In the data rows, the value 128 means zero.
Here are some points, one per row:
(129, 131, 135, 160, 133, 130, 127, 130, 183, 124, 167, 123, 158, 130, 230, 221, 127, 127, 229, 129, 156, 135, 134,
 159, 127, 149, 197, 131, 136, 171, 180, 172, 132, 127, 156, 156, 134, 208, 131)
(127, 141, 128, 127, 132, 129, 129, 130, 153, 126, 122, 134, 128, 129, 227, 227, 128, 131, 232, 128, 137, 135, 139,
 129, 145, 127, 179, 129, 129, 161, 233, 143, 131, 133, 166, 128, 126, 139, 128)
(129, 147, 130, 127, 129, 129, 131, 130, 144, 128, 124, 130, 127, 128, 126, 133, 129, 128, 148, 130, 129, 153, 127,
 124, 172, 129, 171, 150, 166, 255, 144, 140, 130, 125, 124, 129, 135, 255, 129)
(154, 133, 142, 125, 124, 142, 128, 140, 128, 153, 128, 162, 128, 255, 134, 138, 146, 146, 146, 148, 145, 167, 138,
 127, 157, 144, 125, 142, 138, 127, 161, 128, 124, 152, 160, 135, 158, 129, 157)
(240, 137, 128, 126, 255, 168, 147, 172, 130, 130, 131, 130, 145, 129, 133, 131, 123, 129, 129, 127, 122, 142, 129,
 177, 145, 129, 130, 173, 146, 131, 128, 129, 213, 129, 123, 129, 160, 129, 174)
(129, 189, 123, 123, 122, 121, 132, 122, 121, 126, 132, 131, 120, 124, 128, 128, 125, 126, 126, 125, 114, 124, 182,
 120, 146, 127, 122, 126, 122, 123, 120, 117, 126, 122, 133, 126, 120, 123, 129)
(157, 132, 161, 133, 117, 128, 139, 122, 122, 139, 133, 125, 117, 118, 130, 124, 123, 125, 123, 143, 122, 175, 120,
 126, 136, 128, 125, 154, 128, 126, 147, 119, 126, 145, 138, 122, 172, 125, 153)
(127, 124, 132, 138, 128, 126, 128, 127, 126, 128, 126, 130, 124, 126, 121, 132, 126, 129, 140, 129, 126, 127, 125,
 123, 146, 129, 131, 126, 128, 124, 140, 255, 129, 126, 131, 126, 127, 127, 129)
(129, 125, 129, 155, 129, 148, 160, 129, 164, 142, 161, 167, 161, 135, 138, 145, 132, 201, 127, 213, 202, 126, 143,
 160, 137, 168, 131, 127, 110, 137, 127, 130, 125, 122, 121, 166, 125, 132, 124)
(124, 151, 123, 122, 140, 132, 120, 153, 120, 126, 126, 121, 126, 177, 127, 128, 158, 122, 125, 123, 207, 124, 116,
 163, 159, 121, 127, 125, 157, 127, 123, 123, 135, 125, 120, 122, 139, 122, 122)
(127, 132, 150, 132, 138, 136, 121, 152, 121, 137, 126, 127, 120, 145, 129, 128, 142, 134, 120, 121, 123, 169, 125,
 119, 146, 137, 124, 132, 133, 124, 145, 120, 135, 149, 120, 138, 156, 125, 139)
(128, 142, 125, 126, 126, 126, 131, 152, 248, 128, 123, 129, 128, 125, 117, 115, 123, 124, 164, 125, 130, 175, 126,
 121, 189, 128, 132, 132, 197, 151, 151, 129, 125, 135, 121, 127, 152, 178, 128)
(153, 127, 158, 163, 127, 141, 167, 132, 141, 235, 159, 160, 136, 144, 146, 168, 143, 156, 125, 157, 176, 126, 140,
 122, 129, 165, 138, 126, 136, 147, 145, 136, 129, 218, 168, 211, 125, 138, 133)
(138, 153, 129, 123, 184, 255, 248, 146, 129, 127, 131, 128, 153, 131, 131, 133, 128, 127, 130, 129, 116, 151, 120,
 167, 129, 129, 130, 144, 143, 131, 127, 129, 173, 128, 125, 130, 157, 126, 151)
(185, 125, 166, 161, 123, 141, 152, 129, 143, 164, 252, 160, 127, 158, 150, 158, 151, 163, 142, 183, 160, 159, 150,
 130, 116, 160, 134, 137, 184, 167, 177, 156, 124, 156, 188, 146, 140, 131, 154)
(123, 123, 125, 154, 134, 192, 163, 139, 121, 130, 130, 134, 231, 129, 126, 127, 126, 131, 126, 126, 136, 139, 128,
 214, 128, 120, 128, 117, 128, 123, 133, 133, 134, 133, 128, 117, 144, 157, 121)
(127, 127, 161, 148, 141, 133, 154, 133, 152, 156, 169, 218, 134, 163, 156, 159, 221, 170, 118, 162, 193, 125, 148,
 144, 121, 217, 134, 126, 142, 139, 131, 136, 145, 145, 166, 161, 126, 151, 145)
(129, 118, 122, 123, 125, 127, 123, 127, 168, 127, 127, 130, 122, 127, 138, 147, 129, 128, 133, 128, 128, 123, 134,
 121, 127, 126, 181, 127, 125, 158, 136, 165, 128, 128, 135, 123, 126, 146, 129)
(151, 117, 133, 175, 131, 158, 179, 146, 144, 153, 139, 155, 164, 133, 152, 130, 158, 153, 128, 163, 203, 123, 162,
 139, 127, 181, 125, 121, 126, 139, 121, 127, 134, 153, 161, 131, 122, 136, 141)
(157, 141, 146, 126, 124, 126, 131, 197, 126, 143, 167, 155, 142, 173, 133, 126, 255, 138, 164, 130, 121, 160, 128,
 158, 192, 174, 127, 151, 150, 131, 137, 150, 130, 178, 136, 134, 146, 141, 129)
(127, 146, 147, 126, 152, 141, 134, 146, 134, 180, 186, 215, 128, 179, 135, 132, 174, 206, 146, 172, 133, 161, 145,
 125, 160, 194, 140, 169, 198, 133, 150, 130, 165, 170, 142, 161, 168, 133, 136)
(136, 153, 125, 130, 140, 128, 129, 147, 129, 171, 227, 163, 131, 165, 154, 141, 152, 191, 145, 190, 122, 141, 125,
 140, 156, 161, 140, 141, 233, 140, 147, 127, 128, 183, 118, 178, 152, 143, 132)
(173, 150, 131, 144, 138, 142, 133, 145, 129, 173, 163, 222, 131, 189, 141, 157, 199, 163, 135, 188, 140, 182, 153,
 128, 183, 205, 150, 152, 175, 137, 183, 132, 141, 181, 154, 156, 166, 125, 170)
(129, 132, 138, 134, 125, 128, 125, 137, 124, 206, 164, 165, 158, 157, 142, 116, 150, 155, 142, 147, 117, 123, 128,
 188, 125, 184, 137, 127, 167, 152, 121, 154, 125, 204, 127, 239, 129, 162, 134)
(136, 184, 128, 128, 128, 128, 125, 142, 126, 126, 129, 125, 129, 131, 126, 124, 135, 127, 142, 126, 124, 151, 154,
 129, 255, 127, 134, 140, 135, 125, 146, 133, 126, 132, 255, 133, 148, 126, 133)
(130, 133, 143, 125, 130, 128, 140, 132, 165, 128, 126, 128, 127, 129, 166, 177, 130, 130, 167, 130, 140, 127, 142,
 128, 124, 128, 255, 129, 125, 177, 177, 158, 129, 130, 145, 126, 128, 152, 129)
(173, 168, 134, 143, 166, 174, 147, 169, 130, 161, 121, 144, 120, 149, 129, 124, 167, 146, 138, 160, 142, 188, 136,
 119, 146, 142, 129, 172, 112, 128, 149, 128, 141, 170, 147, 126, 178, 132, 184)
(131, 138, 134, 123, 129, 130, 131, 129, 168, 141, 119, 133, 128, 138, 239, 207, 129, 132, 233, 127, 138, 123, 128,
 134, 139, 130, 189, 130, 152, 137, 230, 140, 130, 122, 145, 132, 128, 150, 130)
(127, 129, 255, 255, 129, 126, 139, 127, 151, 126, 123, 129, 147, 130, 126, 132, 127, 130, 129, 129, 153, 129, 134,
 144, 132, 125, 127, 125, 133, 126, 127, 159, 126, 127, 128, 125, 131, 125, 125)
(199, 127, 133, 125, 170, 201, 215, 128, 128, 126, 128, 127, 153, 123, 131, 131, 127, 130, 131, 124, 150, 226, 155,
 122, 126, 130, 130, 185, 127, 129, 137, 131, 137, 128, 159, 137, 255, 131, 167)
(126, 137, 127, 120, 151, 127, 121, 133, 130, 157, 147, 171, 127, 139, 120, 144, 127, 195, 135, 195, 142, 119, 129,
 165, 134, 182, 128, 127, 167, 126, 119, 123, 126, 147, 125, 152, 132, 153, 129)
(127, 255, 125, 153, 128, 129, 156, 128, 137, 128, 128, 127, 139, 129, 127, 127, 128, 128, 128, 127, 174, 127, 255,
 129, 119, 127, 127, 127, 131, 128, 128, 135, 128, 130, 162, 129, 127, 129, 126)
(123, 123, 124, 140, 161, 134, 135, 166, 145, 133, 123, 131, 165, 126, 122, 125, 159, 124, 124, 126, 143, 126, 127,
 209, 117, 156, 124, 130, 144, 124, 135, 122, 156, 120, 133, 160, 124, 152, 119)
(131, 129, 138, 167, 128, 127, 122, 126, 183, 121, 156, 126, 158, 130, 178, 179, 129, 129, 141, 124, 162, 133, 128,
 150, 129, 132, 165, 129, 124, 177, 122, 159, 125, 124, 135, 172, 130, 167, 131)
(222, 123, 148, 159, 193, 188, 198, 156, 129, 127, 129, 126, 181, 128, 128, 128, 134, 131, 135, 129, 180, 142, 145,
 137, 128, 126, 132, 159, 132, 130, 129, 129, 252, 129, 164, 133, 144, 134, 255)
(133, 124, 136, 157, 129, 133, 134, 127, 129, 203, 179, 157, 124, 151, 145, 135, 139, 145, 148, 142, 140, 138, 132,
 120, 124, 138, 142, 138, 153, 145, 149, 136, 134, 218, 134, 227, 123, 143, 126)
(153, 150, 125, 129, 151, 121, 149, 121, 133, 172, 147, 164, 129, 171, 126, 144, 150, 244, 135, 238, 131, 177, 133,
 129, 147, 141, 129, 163, 179, 134, 151, 130, 140, 165, 161, 140, 161, 126, 155)
(167, 156, 143, 128, 154, 130, 120, 255, 129, 130, 129, 128, 128, 130, 135, 136, 151, 129, 126, 130, 128, 182, 130,
 225, 179, 125, 132, 207, 157, 132, 126, 131, 213, 136, 124, 130, 170, 126, 191)
(116, 123, 145, 157, 168, 137, 161, 148, 150, 136, 144, 139, 158, 124, 121, 122, 160, 125, 131, 135, 175, 128, 136,
 185, 126, 169, 128, 125, 122, 130, 132, 122, 145, 126, 134, 159, 125, 119, 130)
(140, 143, 128, 120, 139, 160, 135, 148, 127, 130, 131, 129, 255, 128, 129, 131, 126, 127, 128, 130, 121, 170, 123,
 142, 133, 129, 128, 155, 126, 131, 127, 126, 186, 128, 125, 127, 161, 122, 155)
(163, 123, 146, 170, 173, 151, 164, 152, 142, 128, 129, 129, 182, 130, 128, 127, 126, 127, 129, 127, 163, 113, 140,
 166, 124, 128, 128, 255, 129, 126, 131, 144, 180, 130, 152, 127, 131, 137, 168)
(130, 127, 136, 149, 130, 131, 126, 128, 248, 130, 147, 129, 125, 132, 165, 182, 132, 129, 165, 129, 130, 123, 133,
 130, 124, 125, 162, 129, 129, 193, 146, 180, 133, 132, 129, 126, 134, 188, 132)
These points spread out most along one direction. Take the direction at right angles to it along which they spread out most. Then take the direction at right angles to both along which they spread out most. Go by this last direction. Where along it does each point below lie, from 0 to 99? The average is 50, and the first point in the table lies past the average. One standard deviation of the points above along it is 16.
(163, 123, 146, 170, 173, 151, 164, 152, 142, 128, 129, 129, 182, 130, 128, 127, 126, 127, 129, 127, 163, 113, 140,
 166, 124, 128, 128, 255, 129, 126, 131, 144, 180, 130, 152, 127, 131, 137, 168) 46
(127, 124, 132, 138, 128, 126, 128, 127, 126, 128, 126, 130, 124, 126, 121, 132, 126, 129, 140, 129, 126, 127, 125,
 123, 146, 129, 131, 126, 128, 124, 140, 255, 129, 126, 131, 126, 127, 127, 129) 38
(129, 147, 130, 127, 129, 129, 131, 130, 144, 128, 124, 130, 127, 128, 126, 133, 129, 128, 148, 130, 129, 153, 127,
 124, 172, 129, 171, 150, 166, 255, 144, 140, 130, 125, 124, 129, 135, 255, 129) 58
(127, 127, 161, 148, 141, 133, 154, 133, 152, 156, 169, 218, 134, 163, 156, 159, 221, 170, 118, 162, 193, 125, 148,
 144, 121, 217, 134, 126, 142, 139, 131, 136, 145, 145, 166, 161, 126, 151, 145) 37
(127, 129, 255, 255, 129, 126, 139, 127, 151, 126, 123, 129, 147, 130, 126, 132, 127, 130, 129, 129, 153, 129, 134,
 144, 132, 125, 127, 125, 133, 126, 127, 159, 126, 127, 128, 125, 131, 125, 125) 19
(136, 184, 128, 128, 128, 128, 125, 142, 126, 126, 129, 125, 129, 131, 126, 124, 135, 127, 142, 126, 124, 151, 154,
 129, 255, 127, 134, 140, 135, 125, 146, 133, 126, 132, 255, 133, 148, 126, 133) 61
(126, 137, 127, 120, 151, 127, 121, 133, 130, 157, 147, 171, 127, 139, 120, 144, 127, 195, 135, 195, 142, 119, 129,
 165, 134, 182, 128, 127, 167, 126, 119, 123, 126, 147, 125, 152, 132, 153, 129) 37
(222, 123, 148, 159, 193, 188, 198, 156, 129, 127, 129, 126, 181, 128, 128, 128, 134, 131, 135, 129, 180, 142, 145,
 137, 128, 126, 132, 159, 132, 130, 129, 129, 252, 129, 164, 133, 144, 134, 255) 62
(129, 131, 135, 160, 133, 130, 127, 130, 183, 124, 167, 123, 158, 130, 230, 221, 127, 127, 229, 129, 156, 135, 134,
 159, 127, 149, 197, 131, 136, 171, 180, 172, 132, 127, 156, 156, 134, 208, 131) 65
(127, 146, 147, 126, 152, 141, 134, 146, 134, 180, 186, 215, 128, 179, 135, 132, 174, 206, 146, 172, 133, 161, 145,
 125, 160, 194, 140, 169, 198, 133, 150, 130, 165, 170, 142, 161, 168, 133, 136) 64
(157, 132, 161, 133, 117, 128, 139, 122, 122, 139, 133, 125, 117, 118, 130, 124, 123, 125, 123, 143, 122, 175, 120,
 126, 136, 128, 125, 154, 128, 126, 147, 119, 126, 145, 138, 122, 172, 125, 153) 52
(129, 189, 123, 123, 122, 121, 132, 122, 121, 126, 132, 131, 120, 124, 128, 128, 125, 126, 126, 125, 114, 124, 182,
 120, 146, 127, 122, 126, 122, 123, 120, 117, 126, 122, 133, 126, 120, 123, 129) 36
(123, 123, 124, 140, 161, 134, 135, 166, 145, 133, 123, 131, 165, 126, 122, 125, 159, 124, 124, 126, 143, 126, 127,
 209, 117, 156, 124, 130, 144, 124, 135, 122, 156, 120, 133, 160, 124, 152, 119) 29
(185, 125, 166, 161, 123, 141, 152, 129, 143, 164, 252, 160, 127, 158, 150, 158, 151, 163, 142, 183, 160, 159, 150,
 130, 116, 160, 134, 137, 184, 167, 177, 156, 124, 156, 188, 146, 140, 131, 154) 59
